(in the rows, 128 means zero)
Families of rows that turns and mirrors carry onto each other, the same ones carrying the whole set onto itself: the rest of each named row's family, in list order:
6 families of 5 rows:
K110: [155 147 155 109 138 101 124 110 120 104 112 150]
K640: [102 106 114 146 123  97 139 127  98 144 119 110]
K495: [154 150 133 101 131 124 106 115 146 105 109 143]
K517: [125 160 127 118 114 125 119 117 164 118 166 117]
K938: [103 148  85 136 122 118 129 137 129 152 145 105]
K237: [149 134 151 127 149 129 109 133 132 103 110 156]
K284: [143 141 160 121 122 118 118 106 148  93 141 132]
K806: [144 163 120 121 146 145 105 145 155 123 136 145]
K178: [135 117 149 139 138  97 126 110 102 105 104 134]
K940: [120 107 168 138 148 115 141 125 117 145 130 153]
K208: [108 134  84 115 106 126 134 134 139 156 122 112]
K934: [109 137 122 130 140 130 134 140 147 171 165 134]
K522: [151 160 143 123 143 119 103 110 130  97 128 138]
K346: [148 180 119 104 132 119 116 119 147 121 144 138]
K45: [128 116 144 126 126  86 144 120  98 125 101 135]
K870: [111 104 113 124 107 110 142 126 113 144  93 122]
K563: [101 106 138 140 141 120 146 138 126 170 144 142]
K363: [114 148  93 131 131 137 120 157 148 151 142 124]
K168: [127 155 140 122 153 136 122 128 156 149 160 147]
K512: [132 178 103 119 135 132 108 123 148 124 156 121]
K702: [135 164  97 101 117 138 112 127 160 133 132 126]
K107: [121 167  90 114 117 109 129 135 140 155 148 118]
K161: [103 107 105 144 126 120 140 154 118 158 114 123]
K603: [100 103 133 140 102  99 147 121 121 137 138 108]
K912: [107 126 105 128 113  94 149 134 110 158 125 118]
K766: [138 114 141 115 122 111 129 111 119 110  87 142]
K66: [136 135 167 126 156 126 123 120 138 130 144 164]
K559: [127 108 166 137 115  99 136 108 122 103 127 129]
K281: [100 137 109 130 101 116 138 128 150 145 163 102]
K627: [124  98 145 140 138 113 132 142 110 130  97 146]

The rest of the family of K563: K940, K934, K168, K66
The rest of the family of K938: K640, K178, K522, K512
The rest of the family of K806: K237, K363, K161, K627
The rest of the family of K284: K517, K603, K559, K281

Families of rows that turns and mirrors carry onto each other, the same ones carrying the whole set onto itself: the rest of each named row's family, in list order:
5 families of 8 rows:
K48: [138 147 110 156 115 138 131 108 109  85 118 120 118 117 112 105  99 118
 122 127 127 106]
K211: [124 142 122 139 114 149 160 113 124 155 164 138  97 125 107 124 113 148
 129 101 158 128]
K525: [ 79 111 103 131 114 135 148 142 115 112 125 154 135 129  87 122 129 104
 135 117 144 120]
K453: [ 80 120 108 133 104 136 150 142 118 103 124 156 129 129  89 125 109 105
 130 144 132 103]
K217: [ 99 118 168  85 152 115 142 130 143 106 133 146 118 129 104 160 135 112
 148 139  96 116]
K372: [149 138 130 161 144 124 139 107 144 150 142 132 125 144 148  88  94 146
 151 140 143 127]
K169: [152 144 144 161 118 120 138 107 137 145 126 134 119 148 157  84 111 147
 145 134 137 129]
K755: [110 142 153 106 114 122 110 128 132 100 124 124 159 139 104 151 118  87
 137 145 103  99]
K944: [103 125 157  78 150 119 145 138 127 106 118 138 138 120 110 168 126 106
 150 138 121 121]
K684: [155 146 171 117 164 130 136 124 148 130 149 129 149 124 140 143 137 121
 144 144  98 141]
K350: [106 101 142  91 155 109 146 135 129 114 118 136 131 129 108 163 132 118
 156 151  98 110]
K579: [143 149 175 132 143 115 142 110 173 131 142 136 153 133 149 136 151 113
 135 134 103 128]
K853: [ 99 104 159  86 150 119 144 131 119 116 136 136 138 118 110 153 138 120
 145 143  96 112]
K859: [122 125 104 143 125 140 148 126 133 164 155 138  85 118 117 130  93 131
 129 120 147 115]
K174: [ 77 126 114 143  96 127 153 148 118 111 120 135 113 127  90 135 127 111
 142 127 137 105]
K411: [122 147 140 118 131 137 121 127 139  83 122 141 173 147 100 145 110  92
 135 143 115 113]
K87: [152 141 124 159 141 146 147  98 143 141 138 130 115 143 150  79 118 137
 136 125 142 139]
K961: [132 122 170 106 157 116 166 125 128 181 143 136 130 138 128 132 102 138
 140 132 137 115]
K424: [122 141 139 111 121 133 104 125 135  94 130 141 175 133 110 146 118  85
 120 134 126 114]
K422: [134 122 112 148 116 147 166 119 119 149 153 137 100 106 120 111 115 140
 117 107 149 111]
K26: [108 151 149 119 120 130 124 102 149  78 131 138 167 143  97 136 116 101
 134 132 110 104]
K321: [121 135 111 146 131 137 159 115 128 151 160 140  83 121 118 118 105 140
 126  96 154 118]
K957: [ 86 117  99 141 112 137 165 146 116 112 135 146 136 136  83 130 130 106
 143 131 140 120]
K415: [ 79 117 107 127 113 144 133 130 117 111 126 157 113 130  81 125 122 104
 155 125 136 129]
K814: [122 133 175 101 164 110 151 119 134 169 147 148 118 138 132 126  99 149
 145 141 139 117]
K630: [124 132 101 157 106 141 138 117 112 105 114 110 132 138 102 100 120 111
 123 124 118  94]
K203: [ 98 108 166  82 149 132 157 125 117 122 131 131 138 140 102 147 145 124
 157 130 108 126]
K144: [138 146 140 157 133 117 147 106 144 131 139 131 110 153 156  73 115 143
 147 139 132 120]
K30: [122 119 119 156 117 132 164 103 141 156 154 139  97 124 110 104 116 155
 124 121 152 117]
K918: [133 150 112 156 112 127 138 118 106  96 117 114 115 140 120 115 114 104
 118 101 128  90]
K618: [138 127 165  97 168 118 154  98 144 161 143 153 130 126 124 130 104 143
 134 137 141 141]
K873: [146 156 177 111 157 127 122 106 153 135 150 140 137 129 149 139 125 105
 151 146 117 143]
K600: [131 132 172  96 154 109 135 103 129 170 131 152 113 134 125 135 104 152
 150 134 144 124]
K904: [154 140 166 119 154 123 131 104 169 132 145 142 146 129 141 136 138 123
 146 147  92 133]
K649: [145 146 163 116 152 130 129 106 161 128 158 145 148 117 140 119 138 122
 143 160  98 137]
K165: [123 143 103 162 101 139 132 100 111 106 125 119 113 130 111 118 116 117
 134 108 117  98]
K95: [154 139 137 159 128 121 138 127 139 139 125 126 122 129 169  92 112 135
 132 135 145 132]
K9: [137 129 181 106 159 109 149 116 144 165 136 153 125 137 132 117 111 139
 142 117 150 131]
K576: [137 152 115 158 102 147 140 122 103  94 123 114 117 133 113 120 111 114
 121 113 122 103]
K557: [ 99 151 145 120 113 134 115 128 126  94 119 137 173 151 106 149 122  97
 138 132 115 121]

The rest of the family of K961: K48, K579, K859, K26, K415, K203, K95
The rest of the family of K957: K211, K350, K424, K144, K918, K600, K649
The rest of the family of K174: K755, K944, K87, K630, K30, K618, K873
The rest of the family of K372: K453, K217, K684, K422, K165, K9, K557

